Small tables with named rows and columns. After each table, cells are looked up by row and column.

Table nokugi
	pip	mifusiz	teru	badobo	pes	tib	rarim	puren
lizak	-448	599	2947	2604	-7546	-1865	2154	-3351
mim	-4292	-1871	-1130	-4170	4671	1128	-3603	5037
dopiva	3036	-1500	-3258	-3913	-2628	-2821	-1867	2570
ruzised	3831	1767	734	-7036	-7723	-3108	-5529	5084
gibeben	1645	1267	982	-3681	606	1231	-5948	-3793
kasaked	-2915	-2840	-1106	4687	364	-592	5027	-2059
tafova	-3084	-842	3685	-1275	-6992	-1762	1042	5041
vavo	1683	-1700	-5696	653	3504	-1790	129	2170
tezuri	-1259	-1686	-10	-4716	-2351	-1008	-3156	6261

kasaked, pip -> -2915
gibeben, pip -> 1645
mim, puren -> 5037
lizak, rarim -> 2154
lizak, pes -> -7546
dopiva, rarim -> -1867
gibeben, mifusiz -> 1267
ruzised, pes -> -7723
tafova, pes -> -6992
lizak, puren -> -3351
kasaked, mifusiz -> -2840
mim, badobo -> -4170
tafova, tib -> -1762
gibeben, teru -> 982
tezuri, mifusiz -> -1686
ruzised, teru -> 734
ruzised, badobo -> -7036
Which row has the largest pip? ruzised

tekil:
|  | risovag | finat | fesu | fil | niraser |
|---|---|---|---|---|---|
| pef | 30.4 | 35.6 | 66.6 | 38.4 | 92.7 |
| kozos | 29.0 | 37.7 | 62.8 | 37.0 | 94.2 |
| lisof | 70.3 | 88.5 | 59.1 | 62.6 | 33.9 |
| vipoko | 28.7 | 37.5 | 69.4 | 38.5 | 96.3 |
| kopotof | 59.2 | 37.7 | 72.8 | 58.9 | 40.8 |
| sig | 49.6 | 32.2 | 70.0 | 52.9 | 61.6 |
| funone | 69.0 | 65.1 | 43.9 | 56.8 | 43.9 |
| kes | 64.9 | 41.7 | 39.8 | 52.6 | 46.0 |
| zeg | 50.7 | 27.0 | 61.5 | 50.6 | 65.3 |
| dav | 43.8 | 21.2 | 54.9 | 44.1 | 73.6 |
| bub | 59.0 | 34.9 | 39.5 | 48.6 | 52.3 |
| lus | 29.7 | 44.2 | 69.4 | 39.1 | 92.1 |

What is the fil of vipoko in tekil? 38.5
What is the niraser of lus in tekil? 92.1
What is the fesu of sig in tekil? 70.0
What is the finat of dav in tekil? 21.2
What is the finat of bub in tekil? 34.9
What is the fil of dav in tekil? 44.1
What is the niraser of dav in tekil? 73.6
What is the risovag of zeg in tekil? 50.7
What is the risovag of pef in tekil? 30.4
What is the fesu of lisof in tekil? 59.1
What is the finat of kopotof in tekil? 37.7
What is the finat of pef in tekil? 35.6
What is the niraser of sig in tekil? 61.6
Row with the largest risovag: lisof

mep.csv
,kul,kedib,zokos,tuva,pidol,tib,dom,valo,fusolad,vob
det,42049,49791,37706,41696,37333,68885,34083,16080,35596,67591
rik,37561,7092,30611,31404,24640,59275,25086,85363,70206,63873
ler,30390,64133,26878,46433,23417,25593,25467,67007,55244,28325

det, tuva: 41696
rik, tib: 59275
ler, tib: 25593
ler, tuva: 46433
ler, fusolad: 55244
rik, tuva: 31404
rik, pidol: 24640
rik, kul: 37561
ler, kedib: 64133
rik, valo: 85363
ler, kul: 30390

kamula:
columns: bal, ruzub, nesit, viget, meno, fugifaz, mag, rifa
lor: [203, 111, 186, 155, 151, 141, 157, 207]
gizad: [101, 146, 127, 151, 166, 134, 120, 154]
pemo: [169, 121, 186, 120, 145, 154, 126, 140]
mes: [146, 119, 108, 112, 162, 148, 122, 136]
teg: [163, 148, 160, 163, 142, 116, 130, 143]
pater: [141, 143, 133, 141, 139, 140, 144, 138]
sive: [90, 133, 154, 171, 93, 144, 173, 115]
vupu: [61, 55, 122, 164, 154, 144, 134, 178]
dege: [129, 141, 141, 155, 122, 133, 148, 121]
velu: [118, 165, 128, 116, 154, 173, 153, 159]

dege, rifa: 121
pater, meno: 139
velu, meno: 154
pemo, mag: 126
teg, nesit: 160
teg, fugifaz: 116
vupu, rifa: 178
mes, bal: 146
gizad, bal: 101
pater, rifa: 138
sive, fugifaz: 144

zop:
         bugan   geva  nonul   tevu    fev  dapanu   zimu    vum
vemer    -2516   -542   -448   1334   -226    -494    443    658
sof       -567    757   1036   2928   -609   -8738  -3760  -2351
mak       3946  -1303   3255  -2092   -530   -9552  -3941  -3830
kos      -2915   3821  -4590   6124  -1330   -5264  -6090  -1395
fime     -2932    756   2874   2111     51   -5251  -8759    635
derave   -2438   4823   -954   1365  -1190   -3447   -722  -1557
guvo      -883  -6680   -493  -1846    762    1241  -9427   1828
vav      -2442  -1150  -1271  -3467   -185    5699   5136   1242
vozulig  -3772   1927   -123    631   -426   -2972  -5784   -491
seze     -1975   1049   4470  -3184    -80   -2489   1771   -643
der       2057    126  -2631  -3098  -1087    1292   4452  -1669

seze, bugan -> -1975
vemer, dapanu -> -494
derave, bugan -> -2438
fime, dapanu -> -5251
seze, tevu -> -3184
fime, zimu -> -8759
fime, nonul -> 2874
fime, vum -> 635
vemer, fev -> -226
guvo, tevu -> -1846

baz =
|  | nuvov | rame | nuf | mub | tofinok | mapo | tupa | leru | saf | pud |
|---|---|---|---|---|---|---|---|---|---|---|
| vedabu | 66907 | 30162 | 68645 | 16972 | 38365 | 47423 | 32095 | 51301 | 35016 | 34896 |
| dev | 31769 | 67814 | 33680 | 48504 | 61092 | 21030 | 68759 | 48845 | 34122 | 64790 |
| zeg | 69395 | 31136 | 68832 | 16721 | 36846 | 47867 | 34424 | 52521 | 33129 | 34322 |
| vene | 34341 | 36442 | 32988 | 55350 | 29862 | 53337 | 33797 | 25778 | 60196 | 34578 |
| gogu | 35943 | 72134 | 39684 | 43349 | 68183 | 12952 | 77458 | 51636 | 31554 | 76669 |
| dalo | 30137 | 37035 | 28217 | 58890 | 29415 | 52572 | 35330 | 23379 | 58969 | 34324 |
| tikor | 68473 | 29002 | 67670 | 16695 | 37291 | 46875 | 30757 | 54704 | 32959 | 35588 |
| gazosaf | 64867 | 27910 | 65795 | 19110 | 37103 | 50359 | 29679 | 50081 | 35525 | 34515 |
| zivape | 61986 | 26658 | 63459 | 22550 | 34656 | 49419 | 26215 | 47194 | 39517 | 30784 |
| boveg | 32934 | 66638 | 34424 | 46941 | 62228 | 20116 | 69182 | 51626 | 33598 | 67193 |
| nin | 24185 | 39687 | 24912 | 63903 | 30379 | 52362 | 35886 | 21549 | 60041 | 34932 |
| kibozer | 32007 | 67769 | 34232 | 48699 | 60395 | 20051 | 67560 | 49230 | 33001 | 66523 |
| med | 67729 | 28453 | 67205 | 17512 | 38650 | 46897 | 32429 | 54281 | 33796 | 33522 |
| zis | 42351 | 42947 | 41299 | 42298 | 42267 | 40909 | 41459 | 42344 | 41719 | 40777 |

dev, nuvov: 31769
boveg, leru: 51626
nin, pud: 34932
vedabu, tupa: 32095
gogu, nuf: 39684
zeg, rame: 31136

